[[133 128 117 103 123 110 148]
 [130 126 128 127 127 128 128]] >> 127

[[ 99 138 134 152 129 147]
 [121 132 131 136 128 134]
 [130 128 126 123 127 126]] >> 136

[[139 124 114 135 135 134]
 [128 104 130 126 125 142]] >> 126

[[118 150 146 116 144 142 133]
 [126 142 123 121 129 131 148]
 [105 106 156 155 154 139 102]] >> 129

[[129 131 136 102 133 143 109]
 [121 131 117 154 111 133 140]] >> 111

[[108 135 131 140 131 139 115]
 [151 122 125 111 127 114 144]] >> 127

[[125 128 127 128]
 [125 128 105 131]] >> 128
---
[[127 145 121 126 127 126 128]
 [126 103 120 127 128 127 126]] Out: 128

[[128 117 128 127 100 153]
 [127 134 127 128 150 105]
 [128 116 128 127 100 153]] Out: 128

[[125 123 135 104 104 127]
 [152 137 134 144 133 150]] Out: 144

[[151 114 148 107]
 [142 114 135 115]] Out: 114

[[142 131 117 149 143]
 [116 118 131 149 145]
 [122 119 145 149 137]] Out: 131

[[149 150 106 139 101]
 [118 117 138 122 142]
 [137 138 120 134 118]] Out: 138

[[137 124 121 118 127]
 [137 122 123 112 130]
 [137 122 122 150 128]] Out: 123

[[143 126 143 144 120 118]
 [145 117 140 146 129 121]
 [150 132 134 157 128 123]] Out: 146
---
[[116 120 153 148]
 [103 105 135 137]
 [142 139 104 109]] value 120

[[126 146 108 126 119 146]
 [138 112 152 123 151 116]
 [127 138 110 136 104 140]] value 146

[[120 152 120 126 113 126]
 [133 114 132 128 136 128]
 [122 106 133 139 156 136]] value 152

[[125 129 128 127]
 [133 129 128 101]
 [125 129 128 125]] value 129

[[115 133 104 117]
 [130 127 129 127]
 [121 131 119 125]] value 133

[[128 128 119 133 107]
 [128 128 140 126 141]
 [128 128 114 128 120]] value 128

[[122 102 129 113 129 111 127]
 [130 128 128 126 130 131 130]
 [128 127 128 128 128 129 128]] value 102
---
[128 132 120 157 129 141 126] | 129

[128 130 143 113 151 150] | 151

[[136 153 100 117]
 [126 123 134 133]] | 126

[[135 118 133 133]
 [125 131 125 123]
 [120 141 107 102]] | 125

[113 146 152 137 138] | 138

[126 144 135 113 100 135] | 100

[150 129 128 130 140 126] | 140

[142 114 149 153 129 134] | 129
---
[[131 147 121 133 138 131]
 [131 155 119 135 141 131]
 [127 117 130 124 123 127]] ⇒ 124

[[135 110 107 139 151 137]
 [141 110 104 118 145 140]
 [135 113 106 137 142 138]] ⇒ 137

[[136 124 124 124]
 [131 114 122 123]
 [104 119 137 114]] ⇒ 119

[[135 140 139 121]
 [115 107 112 139]
 [138 144 141 120]] ⇒ 144

[[135 144 120 124 146]
 [147 114 132 136 155]
 [118 124 120 113 132]] ⇒ 120

[[131 122 130 135 123 126 127]
 [127 126 127 126 127 128 127]
 [121 128 124 150 128 130 126]] ⇒ 128

[[130 129 127 138]
 [108 118 119 125]
 [101 131 123 136]] ⇒ 131

[[116 100 125 106 130 122 156]
 [125 134 112 135 142 117 134]
 [129 134 132 124 120 133 115]] ⇒ 120

[[147 113 124 126 126 127]
 [150 122 125 126 126 127]
 [151 121 125 126 126 127]] ⇒ 126

[[127 131 128 129 128 152]
 [127 132 128 130 127 152]
 [125 121 128 126 126 107]] ⇒ 126
---
Q:
[[148 123 109 143 114 115 110]
 [152 117 113 148 145 147 150]
 [106 151 100 145 143 114 154]]
A: 150

Q:
[[140 109 121 129 111 114 142]
 [127 131 131 123 131 118 123]
 [137 106 117 122 118 100 133]]
A: 123

Q:
[[113 137 131 119 136]
 [156  99 120 110 118]
 [132 129 136 148 117]]
A: 118

Q:
[[133 139 136 111 113 128]
 [138 118 134 118 140 147]
 [113 140 122 137 116 105]]
A: 147

Q:
[[105 149 146 103 148 128 136]
 [133 126 129 102 147 129 136]
 [117 102 140 105 149 119 133]]
A: 136

Q:
[[130 140 130 125 129 123]
 [118 105 138 136 117 131]
 [135 143 117 124 137 128]]
A: 131

Q:
[[132  99 137 148 109]
 [147 149 131 123 105]
 [149 135 147 117 125]]
A: 105

Q:
[[132 132 121 126 132 138 147]
 [127 127 117 127 130 142 140]
 [126 134 106 120 138 129 133]]
A: 140

Q:
[[129 136 148 150]
 [130 136 146 149]
 [128 125 113 110]]
A: 149
